128 stands for zero in the data rows.
Here are some points:
220 131 100 90 141 134 178 229 85 128 128 0 88 120 122 46
120 139 59 137 111 98 217 125 73 140 168 114 99 170 95 43
116 146 137 129 154 134 85 136 122 127 120 152 145 109 126 129
161 47 162 183 76 148 163 154 116 72 140 103 89 163 135 111
125 184 77 28 176 114 163 117 160 227 77 70 178 71 104 100
152 118 159 87 109 172 139 128 155 149 72 107 125 90 123 145
131 155 117 137 153 115 113 140 129 128 149 122 139 139 121 111
103 90 121 141 123 120 149 91 131 122 126 133 126 141 128 151
206 215 60 144 255 99 47 235 90 123 214 76 177 132 117 28
239 150 50 85 152 42 170 88 35 190 150 167 161 117 255 84
123 162 95 145 152 117 107 130 132 147 153 119 131 146 89 98
127 110 110 131 158 124 154 128 130 129 131 85 135 144 106 111
108 150 140 101 188 112 149 99 124 125 126 140 178 142 179 119
131 141 123 79 130 108 173 58 190 167 92 123 168 127 180 173
155 185 108 148 192 109 83 166 119 124 172 119 159 147 130 86
157 116 121 91 114 130 162 122 154 150 105 79 119 122 148 141
155 140 84 88 122 105 120 185 114 169 102 75 114 61 115 87
98 154 149 88 194 115 169 77 128 117 122 152 190 149 191 128
181 102 166 142 134 149 184 96 172 100 154 108 162 179 154 163
118 88 116 179 113 86 186 167 122 90 171 64 93 146 75 106
133 135 127 86 136 114 158 83 170 160 96 118 159 116 173 161
63 72 121 77 118 138 180 0 177 170 72 168 153 131 161 236
169 31 163 183 94 152 163 161 111 63 147 92 93 164 142 112
115 143 177 164 107 158 74 119 163 110 137 177 137 152 111 162
157 135 96 114 166 92 135 175 99 125 169 96 146 91 128 116
83 41 148 228 103 63 234 162 139 50 200 33 79 169 38 119
167 171 80 94 179 59 117 211 81 147 195 104 165 37 137 116
161 110 161 156 111 177 110 115 156 98 143 139 127 175 127 162
134 127 173 161 124 177 86 121 159 100 146 161 138 166 106 158
109 129 112 110 82 98 123 148 124 155 101 121 90 62 112 140
129 161 110 126 120 116 81 178 116 142 140 129 114 96 100 112
16 191 84 9 88 132 165 0 242 216 30 159 132 90 61 240
130 149 156 134 129 136 127 131 122 121 147 158 146 139 129 128
151 198 107 135 221 85 101 184 128 128 174 79 172 136 127 75
121 141 86 154 155 91 80 169 81 106 161 138 130 128 140 88
123 100 113 72 160 111 158 123 123 153 114 82 140 81 148 151
199 134 80 100 141 135 146 211 79 139 131 33 89 114 109 56
107 113 200 129 125 138 103 81 117 126 96 220 165 96 199 191
86 172 89 102 123 99 128 138 115 139 112 135 113 93 96 106
108 147 136 96 167 110 155 90 125 131 122 149 170 138 180 125
133 131 177 176 111 171 65 125 168 102 150 168 134 169 103 166
126 104 169 129 80 186 152 74 163 135 92 140 111 186 134 134
130 5 144 176 123 206 154 124 153 70 106 47 80 193 55 122
96 163 255 146 20 160 69 255 118 114 86 149 80 0 0 101
136 2 169 163 85 228 193 114 188 79 78 22 61 193 34 137
62 53 103 92 126 70 212 21 151 168 92 127 151 57 125 235
124 100 117 137 167 134 169 119 140 120 135 72 136 166 97 111
96 135 104 91 23 78 164 135 157 180 65 103 55 41 100 148
120 89 102 138 172 128 174 114 137 129 135 65 139 156 88 113
130 170 124 39 137 92 181 17 225 195 65 135 201 119 227 202
111 127 115 114 83 104 132 137 133 152 107 119 96 84 109 139
129 167 105 24 186 127 178 99 168 213 66 73 185 80 140 113
114 160 130 149 94 129 23 170 140 163 118 149 100 101 89 126
136 196 81 13 181 112 190 109 165 227 67 77 191 76 131 80
65 56 120 164 124 109 175 48 135 110 130 148 132 162 120 172
89 130 126 163 98 131 100 128 109 93 124 177 99 142 107 121
107 92 111 140 123 121 157 88 131 124 128 126 124 150 124 143
79 128 139 166 97 155 84 117 120 86 124 183 94 155 94 137
141 135 110 112 150 101 137 152 113 132 147 111 142 103 136 122
111 110 163 123 86 163 172 68 143 144 78 156 116 172 154 118
Then 10 other points, each followed by its number:
149 121 111 104 77 112 186 134 113 153 101 106 95 125 162 82 0
125 131 164 155 117 159 86 131 151 110 137 157 132 148 112 155 1
106 153 165 130 92 136 107 175 135 129 109 138 113 79 73 118 2
135 40 213 195 163 132 59 190 88 75 146 132 148 88 153 164 3
113 0 105 255 114 68 253 190 99 0 255 0 35 245 9 87 4
93 136 88 106 110 104 82 146 127 155 95 123 105 64 95 144 5
121 166 152 128 167 149 54 142 122 122 115 175 157 102 137 132 6
228 138 194 113 98 234 11 151 108 141 123 189 118 145 215 169 7
100 149 135 82 89 133 152 74 186 157 87 136 126 115 115 180 8
102 140 118 115 98 96 131 135 123 149 114 133 105 82 116 136 9
Which two of these numbered points are nearest to each point below by angle, seen from the average point of the first points? Their numbers follow each, nearest first.
144 123 179 154 119 176 77 126 171 109 144 152 143 152 113 171 > 1 7
117 158 146 57 130 104 170 48 203 173 68 140 182 109 201 192 > 8 7
131 104 110 135 162 130 147 138 126 126 136 78 131 145 100 109 > 4 3
118 106 105 139 168 127 152 124 131 129 137 81 139 150 86 110 > 4 3
120 78 96 148 188 133 172 112 135 121 143 54 142 172 76 111 > 4 3
82 141 74 115 85 92 60 164 125 166 85 122 86 38 61 145 > 5 9
183 125 190 138 162 217 46 159 97 55 164 192 143 169 199 143 > 7 1
103 141 233 204 113 235 9 89 216 85 158 226 161 202 58 213 > 1 6
131 139 195 173 124 186 72 112 170 93 154 182 153 190 120 161 > 1 7
122 93 98 145 189 130 151 129 128 121 147 61 140 158 80 106 > 4 3
109 177 184 126 69 143 94 239 131 122 101 130 91 39 34 91 > 2 9
125 82 255 206 78 248 99 141 142 53 138 208 119 161 60 172 > 1 3
118 152 174 137 86 131 116 219 119 122 113 123 106 60 58 91 > 2 9
73 152 139 84 80 142 162 48 216 157 74 137 119 131 75 203 > 8 9
108 142 174 132 86 148 98 178 132 131 103 138 105 72 66 124 > 2 5
124 135 163 130 106 131 131 171 130 121 115 120 118 93 100 118 > 2 9
117 54 125 219 119 67 229 185 116 39 226 28 79 184 58 103 > 4 3
106 36 218 189 176 125 46 196 78 77 129 129 142 66 149 168 > 3 6
89 216 179 163 170 100 32 115 110 132 141 250 194 124 174 117 > 6 1
117 116 154 147 103 140 111 108 151 121 128 153 133 128 114 172 > 1 7
196 137 71 142 142 143 128 94 100 97 190 160 127 238 217 106 > 7 1
103 130 126 152 105 142 109 126 127 101 129 150 102 151 102 127 > 1 2
173 118 153 81 103 85 255 125 155 131 85 64 137 131 230 84 > 0 8
127 84 168 153 146 124 97 156 109 104 129 126 138 103 148 148 > 3 6
73 139 118 76 97 132 168 44 208 158 79 126 124 118 82 201 > 8 9
78 111 126 88 122 138 155 20 161 160 88 169 147 129 145 200 > 8 1
186 152 116 110 111 139 192 115 125 124 112 114 127 185 196 58 > 0 7
131 20 220 191 182 119 11 230 65 66 142 123 142 43 166 177 > 3 6
253 153 36 99 151 53 150 159 0 163 179 165 134 111 255 28 > 0 7
121 79 163 148 159 125 97 155 105 107 128 121 140 100 147 145 > 3 6
136 139 115 126 116 128 103 154 124 138 135 123 115 113 110 123 > 2 5
113 134 106 100 161 94 187 104 84 137 139 137 146 132 181 101 > 0 9
87 124 70 109 88 95 66 148 129 169 80 111 82 42 76 155 > 5 9
109 135 113 108 85 92 134 140 126 158 101 123 97 71 123 134 > 9 5
209 166 192 155 107 190 89 215 116 75 143 115 105 184 151 72 > 7 1
96 146 91 116 115 102 65 153 116 153 108 141 111 61 96 144 > 5 9
144 119 118 105 112 131 136 165 102 131 114 113 105 79 122 107 > 2 9
110 129 101 118 106 109 100 139 129 145 105 124 107 86 108 141 > 5 9
84 135 84 111 92 97 68 128 130 164 88 141 101 58 94 158 > 5 9
89 130 129 104 110 133 146 69 167 149 98 137 128 128 108 174 > 8 9
97 135 51 106 103 85 86 149 109 157 97 118 94 58 103 133 > 5 9
119 90 85 144 198 142 176 133 131 119 144 33 136 174 51 80 > 4 3
100 139 127 141 77 111 114 100 118 148 99 172 102 130 147 122 > 9 8
115 90 78 143 201 129 167 130 129 137 145 33 140 160 50 94 > 4 3
120 75 177 154 158 119 94 147 109 106 126 130 147 101 163 159 > 3 6
112 88 102 149 181 135 167 124 134 118 153 57 136 167 58 110 > 4 3
111 182 155 148 142 110 95 129 123 128 134 181 157 131 141 108 > 6 1
127 85 112 171 119 136 169 130 91 87 146 117 97 180 116 83 > 4 0
149 204 107 148 209 89 80 179 117 126 178 115 167 135 126 71 > 6 3
127 128 109 119 131 122 135 108 121 130 126 136 127 140 151 131 > 7 6
125 90 103 142 165 129 155 130 128 124 138 71 130 152 92 111 > 4 3
